In the rows, 128 means zero.
The rows below come in pairs that one turn or mirror swaps. Which row does each named row swap with?
The rows were stretched afterwards, more along some directions than others.
J_244: [135 143 118 109 131 134 154  99  89 151 125  86 109 149  97 153 113 133
 151 105 123 139 128 128 116 125  70 142]
J_620: [110 125 111 117 121 122 133 106 104 149 134 105 122 139 119 147 133 134
 140 115 133 142 110 111 135 137  96 137]
J_147: [115 128 126 111 133 126 119 112 133 156 142 125 110 141 125 115 140 111
 140 121 141 132 130 140 122 134 116 143]
J_789: [ 95 136 126 120 135 107 122 116  98 169 136  99 108 154 101 151 130 124
 134 103 142 131 111 135 143 144  79 133]
J_903: [135 141 107 122 126 138 116 117 107 168 124  95 114 147  96 127 139 127
 141 112 128 143 120 134 122 113  96 126]
J_794: [123 132 119  95 116 126 110 127 112 150 128 108 130 152 108 116 133 117
 149 131 135 119 131 137 130 126 102 146]
J_215: [109 142 128 121 131 123 140 107  81 168 123  88 125 147  96 153 116 127
 152 107 137 149 124 134 126 137  73 147]
J_35: [139 135 127 119 116 140 135 124 111 140 121 133 126 146  93 110 138 118
 144 123 121 151 113 109  95  99 134 136]
J_287: [132 131 124 116 143 131 144  96 111 158 130 121 100 132 112 138 118 131
 155 111 135 127 130 132 122 120  95 134]
J_375: [111 144 111 121 121 141 131 128 106 154 118 125 129 152  84 131 138 117
 153 130 114 145 124 133 106 111 106 132]
J_523: [105 103 130 133 117 133 118 123 113 175 106 121 125 147 108 127 141 124
 146 110 129 141 125 122 143 157 100 130]
J_639: [122 144 121 103 123 143 143 106 101 161 128  96 116 151  88 152 132 134
 161 118 143 126 107 127 114 133  92 155]
J_239: [105 115 135 100 119 108 130 122 101 145 128 101 123 139 101 153 114 104
 143 116 151 123 127 136 132 154 102 159]
J_59: [112 133 115 129 110 126 134 132 123 139 108 103 120 171  94 154 127 113
 148 110 153 125 106 133 136 125 108 128]
J_518: [125 135 128 126 125 143 131 136 124 144 107 135 121 135 117 112 136 121
 145 127 121 139 124 122 118 111 140 125]
J_79: [131 121 144  86 120 127 126 111  89 162 120  95 125 124 100 134 105 140
 153 124 142 126 132 115 125 142  86 146]
J_807: [121 152 122 105 128 133 139 126 128 137 144 127 110 146 103 138 126 113
 137 128 158 131 113 144 102 107 140 129]
J_124: [116 143 114 128 119 121 127 119 138 165 124 133 122 158 105 108 152 122
 151 129 139 124  95 122 127 109 123 141]
J_474: [114 113 134 110 112 150 135 131 123 124 109 133 139 160  95 137 118 102
 149 123 152 133 122 108 115 127 114 134]
J_157: [110 137 116 131 125 135 138 109 116 180 136 105 109 150  96 123 145 141
 150 112 136 133 103 115 120 129  94 131]
J_696: [124 133 109 129 127 116 122 121  94 172 113 104 114 157 103 136 140 131
 147 105 143 141 117 128 138 136  92 129]
J_718: [117 121 139 110 116 139 145 133 125 140 128 118 121 161 103 145 122 116
 146 125 137 126 109 124 125 129 119 141]
J_739: [108 103 128 119 134 131 133 119 104 153 122 123 125 135 105 139 128 119
 138 115 153 132 142 131 134 142  93 142]
J_337: [140 131 140 112 100 157 121 129 117 157 125 116 133 147 101  96 140 122
 159 137 117 142 119 102 105 111 121 134]
J_711: [106 117 121 131 137 132 152 109 118 163 105 131 118 161 105 148 126 124
 151 105 148 140 121 124 117 147 102 133]
J_561: [110 140 132  93 123 115 129 127 113 162 132 101 109 142 109 142 127 119
 161 124 146 112 119 127 118 115 115 148]
J_98: [136 136 120 105 118 133 143 106  74 157 112  89 125 162  83 141 121 122
 151 112 140 139 137 109 121 123  58 137]
J_2: [132 120 143  95 119 151 142 128  94 154 107  98 145 152  89 133 107 115
 160 124 132 126 133 117 118 137 103 158]
J_629: [132 103 123  90 114 137 127 119 114 150 131 110 136 141 118 120 127 129
 137 120 151 105 118 106 135 155  92 165]
J_74: [130 118 132 117 112 141 141 119  98 133 121 120 115 124 102 149 113 113
 129 110 125 155 140 136 115 140 119 136]
J_769: [109 131 111 115 121 111 105 114 124 175 124 116 122 145 116 122 150 116
 149 109 113 130 114 135 136 127 104 136]
J_24: [123 115 124  97 110 128 120 122 120 157 138  86 115 135 107 136 119 125
 141 111 132 123 122 130 133 137  94 138]
J_397: [122 131 129 109 113 141 139 126  76 158 108  89 124 150  83 149 114 135
 163 112 141 135 115 102 128 135  84 152]
J_339: [137 132 133 119 121 130 130 119 103 167 124 116 115 132  96 109 126 124
 165 128 116 141 131 129 126 130 110 136]
J_796: [135 110 135 110 113 164 141 121 101 143 113 116 129 130  99 131 114 118
 142 141 118 143 142 117 110 148 105 151]
J_973: [118 114 126 104 121 140 138 122 108 156 114  91 112 144 117 163  99 135
 154 107 154 126 131 132 142 154  74 149]
J_129: [135 120 148  99 122 148 138 110  93 154 129 107 124 127  98 113 114 126
 149 138 120 134 133 108 118 149  98 162]
J_743: [103 117 125 124 116 132 118 117  97 158 129 105 120 148  97 157 131 115
 135 113 138 140 119 138 126 161 114 152]
J_478: [117 126 117 116 126 131 128 111 121 172 120 125 105 145 110 143 127 133
 142 107 153 143  99 125 118 133  90 146]
J_853: [117 124 121 105 108 112 117 124 130 164 136 106 129 146 101 131 132 120
 148 117 142 125 112 134 147 123 118 134]
J_263: [129 138 137 115 116 144 149 119 105 139 119 127 119 158  84 121 125 110
 145 124 160 132 125 111 115 128 122 139]
J_985: [117  93 148  92 119 151 137 117  89 150 102 106 131 145  93 131 114 114
 162 114 141 132 147 111 119 158  96 156]
J_439: [ 91 152 108 134 124 118 115 116 125 193 138 113 124 155  94 121 164 130
 152 107 133 118  97 133 128 137 109 137]
J_351: [127 130 122 111 112 114 138 118 107 159 135 101 137 158  99 136 124 123
 153 116 139 142 122 126 130 124  95 135]
J_386: [135 133 125 110 104 134 124 124 119 137 123 125 123 154 107 117 138 108
 142 115 146 144 103 118 132 112 104 146]
J_20: [103 110 129 122 123 140 126 114 125 159 116 134 123 148 100 134 128 114
 145 130 122 130 128 127 112 158 111 148]
J_63: [117 120 131 117 117 131 136 119 104 156 109 110 126 172 101 145 118 126
 149 110 156 128 127 117 122 135 107 130]
J_266: [127 137 141 105 119 143 123 110 108 142 136 126 118 130  90 118 121 110
 155 133 127 124 109 109 110 130 120 154]
J_88: [111 102 138 114 111 130 138 122 115 155  99 117 121 132 108 134 116 128
 143 115 150 136 151 124 131 141 104 135]
J_353: [132 158 110 120 120 135 129 117 110 157 117 105 113 166  80 130 132 111
 169 111 121 136 109 132 117 122 104 129]
J_50: [106 126 112 126 111 141 142 119 119 150 104 115 117 158  83 149 135 118
 143 105 158 138 117 128 122 137 104 146]
J_458: [116 113 127 125 127 142 162 112 105 125 101 108 112 142 103 162  91 133
 142 105 166 149 131 137 109 137  89 139]
J_219: [103 158 100 141 130 114 115 103 123 182 144 112 108 143 103 136 148 116
 139 110 121 130 104 149 127 124 103 133]
J_365: [134 132 139  89 111 131 121 123  91 160 142 127 130 138  88 110 139 112
 143 121 136 142 118 112 103 117 117 145]
J_592: [104 140 114 115 129 127 113 122 101 184 137  99 139 155  84 124 151 113
 150 118 123 121 120 132 126 157 110 150]
J_44: [131 134 112 117 112 144 125 118 102 158 110 129 136 169  88 110 149 125
 158 125 117 154 112 107 115 108 105 132]
J_391: [129 125 124  84 114 129 121 126 105 159 119 117 137 169  84 111 129 108
 159 130 148 125 136 118 134 115  79 140]
J_832: [107 131 113 116 133 101 138 100  96 169 124 100 111 168  89 153 131 119
 152 108 145 126 132 134 133 126  73 139]
J_415: [130 123 129 110  97 145 121 139 123 137 115 117 131 160 108 131 130 109
 157 128 131 137 109 115 122 137 130 140]
J_693: [129 144 113  89 108 114 141 138 114 164 133  96 123 167 101 132 134 126
 145 116 153 117 119 131 126 123  85 141]
J_997: [112 144 111 109 111 121 124 132 101 169 134 106 122 151  88 137 149 118
 137 125 122 158 106 123 129 134 109 134]
J_954: [132 134 129 111 110 130 122 118 119 175 130 126 133 151  94 101 143 111
 158 131 119 120 115 107 125 109 122 139]

J_807 pairs with J_365
J_561 pairs with J_478
J_266 pairs with J_287
J_353 pairs with J_339
J_973 pairs with J_397
J_79 pairs with J_639
J_35 pairs with J_147
J_244 pairs with J_129

